rotation ticks, each row followed by its count of ticks:
The counts run from 0 to 962.
[ 87 157 190 111 137 134 150 159 110 136  88 131 105 144 140 124  85 178
 125 152 131  97  75 102  85  94 106 133 122 127 111 125 142 139 117] -> 773
[112 140 148  72 187 137 129 111 123 136 124  82 158 111 119 135 106 155
  77 157 145 122 115  95 113 135 169 180 137  97 130 127 156 126 139] -> 514
[ 80  94 115 102 191  75  97 136 128 115 152 144 111 130 142 125 105 156
 146 117 128 111  69 125 104 152 126 168 178 149 148 137 125 117 126] -> 87
[102 129 151  77 130 150 134 160  97 101 149 136 152 115 123  94 132 159
 144 131 151 124  29 118 123 109  78 133 118 115 130 119  95 132 119] -> 578
[158 109 153 111 159  79 114 101 105 109 104 113 134 161 105 125  62 121
 125 141 106 129  93 115 125 170 174 145 172 130 156 144 151 156 115] -> 412
[169 121 117 103 169 125 132 124 103 103 140 138 138 144 134 127 102 138
 157 167 177 132  80 102 150 166 148 188 105 128 143 125 110 179 108] -> 759
[139  87 142  59 130 136 109 129  95 130 121 142 124 166 100 124 122 127
 118 159 136 117  63 118 124 112  99  93 113 112 155 107  90 130  92] -> 54
[124 130 137 103 136 133 127  78 107 149 110 127 111 130 101 122  52 141
 139 167 164  89  89 116 134 140 140 165 120 116 154  79  95 167 144] -> 959
[121 162 149 109 155 134 119 171 135  78 166 144 158  96 112 132 138 112
 136 149 126 126  84  95 129 111 133 167 146  85 148 135 119 172  70] -> 172
[148 167 189  93 149 136 126 182  67 127 133 104 101 138 145 104 116 114
 170 115 143  89 101 149 144 120 133 123 155 130 101 124  89 127 129] -> 928
[115 141 126  89 190 156 110 175 102 128 156 144 121 120 109 115 133 100
 142 151 119 112  77 109 148  96  70 166  99 100 153 130 128 162 104] -> 624
[114 108 106  97 168  80  89  97 122 145 137 153  96 107  87 149  94 145
 123 170 147 118  71 126 118 138 150 143 147 123 163 138 138  93 126] -> 862
[196 145 170  62 144 119 116 162  88  88 147 117 154 134 101 106 124  99
 140 132 123 133  87 131 154 130 142 110 137 128 143 126  95 152 101] -> 354
[109 138 157 118 162 136  98 164  81 137 162 122  97 151 147 113 142  79
 163 117 139  70 116 135 134 104 116 114 180 112 136 144 107 120 101] -> 347
[137 144 178  83 104 112 143 138  89 110 122 124 115 149 131 102 100 159
 174 164 148 121  57 133 117 111 123 113 106 163 130 117 112 119 121] -> 2
[111 165 158 107 183  82 116 142 141 105 129 129 115 122 158 126  90 141
 159 137 111 118  72 140 113 121 157 184 143 153 127 140 186 133 117] -> 668
[ 79 168 173  93 157 148 116 143 122 111 131 123 143  73 150 111 114 151
 121 116 145  73  67 123 110 110 109 160 119 105 131 130 136 135 122] -> 523
[148 127 151  87 147 137 136  92 116 138 109 128 135 127 104 120  70 168
 115 156 164  81  75 126 128 138 149 165  93 122 143  74 123 162 142] -> 960
[ 90 126 154 100 141 161 112 114  98 163 115 128 115  94 105 132 108 135
 138 166 137  94  86  74 116 155  77 146 149  99 149 156 131 161 105] -> 324
[123 121 158 123 178 122 100 124 124 127 113 149 150 130 122 140  95 188
  85 130 163  77  57 122 107 111 148 147 123 130 112 115 165 103 123] -> 915
[158 100 147  49 190 120  93 142 103 135 132 114 134 149 114 143 127 121
  78 104 151 102 119 136 118 133 149  98 149 133 130 107  97  98 103] -> 738
[116 128 166 106 142 169  92 115  94 137 150 117 140  83 110 139 138  92
 142 147 156  68 115 103 123 156 130 144 172  92 153 165 122 145  95] -> 73
[135 108 121  76 131 107  91 118  64 110 130 106 121 139 117 122 123  97
 135 152 150 129  85 102 143 169 143 108 162 118 161 167  88 115 103] -> 406
[125 131 147  69 128 133 113 154  97 120 172 136 113 130  92 125 130 103
 144 126 137  87 105 139 130 100 123 103 147 113 162  67  55 130 105] -> 880
[142 115 154 113 200 124 130 153 123 163 116 119 104 189 110 125  72 166
 116 147 133 103 106 107 121  92 128 168 133 117 112 105 145 138 144] -> 239
[100 141 175  65 171 162 121 177 116 150 121 117 127 142 122 131 130 145
  93 126 129  85 115 120  90  81  89 117 116 118 113  90 112 144 104] -> 245
[126 122 126  70 188 115 136 131  97 136 111 112 128 150 148 113  89 184
 118 161 151 142  70 103 128 135 127 183  87 133 115 117 124 133 126] -> 185
[139 175 187 107 149 161 144 152 126 108 153 120 161 109 121 139 129 129
 144 151 143 110 123  97 108 121 155 183 156 108 125 128 160 168  76] -> 121
[126  71 132  99 150 124 104  83  94 150 123 110 134 138 107 135  98 128
 101 151 151 106 107  80 118 185 146 141 183 107 137 160 129 116 120] -> 461
[121 100 116 111 169  82  93 117 110 153 132 170  89 113  90 146  96 174
 143 156 158 109  78 124 108 154 127 137 154 146 139 119 111 101 130] -> 283
[ 52  99 156 104 141 132 113 120 118 157 117 144 100 177 126 122  89 135
 117 143 115  78  83 108  99  92  93 130 148 114 158 121 146 133 112] -> 192
[139  95 142  83 142 130 106  91  90 163 150 110 106 157 114 131 125 125
 155 163 178  77 104 143 113 116 173 119 157 130 135 112 114  80 114] -> 785
[ 63 129 146 104 169 125 111 140 115 157 129 137  82 154 110 130  89 121
 103 147 107  87  96 110 118  87  85 143 141  92 161 102 115 148 122] -> 821
[107  87 168  99 139 139 125 116 132 150 142 120 128 164 107 146 132 144
 112 145 141 105 139  96  80 112 159 120 202 124 146 130 156 115  78] -> 64
[145 166 177 120 128 119 116 151  86 151 111 151  75 132 119 135  87 142
 185 171 142  96  78 129 123  97 125 111 123 139 122 139 142 110 114] -> 727
[ 96 102 105  43 196 126 117 126 109 138 122 123 128 145 127 124 110 172
  95 158 132 133  73  97 110 125  97 162  95 126 133 119 131 125 129] -> 186
[121 134 172 122 144 120 102 139 114  92 151 140 119 117 142 124 104  83
 165 117 121  97  98 113 115 159 138 132 189 112 155 159 120 176  88] -> 799
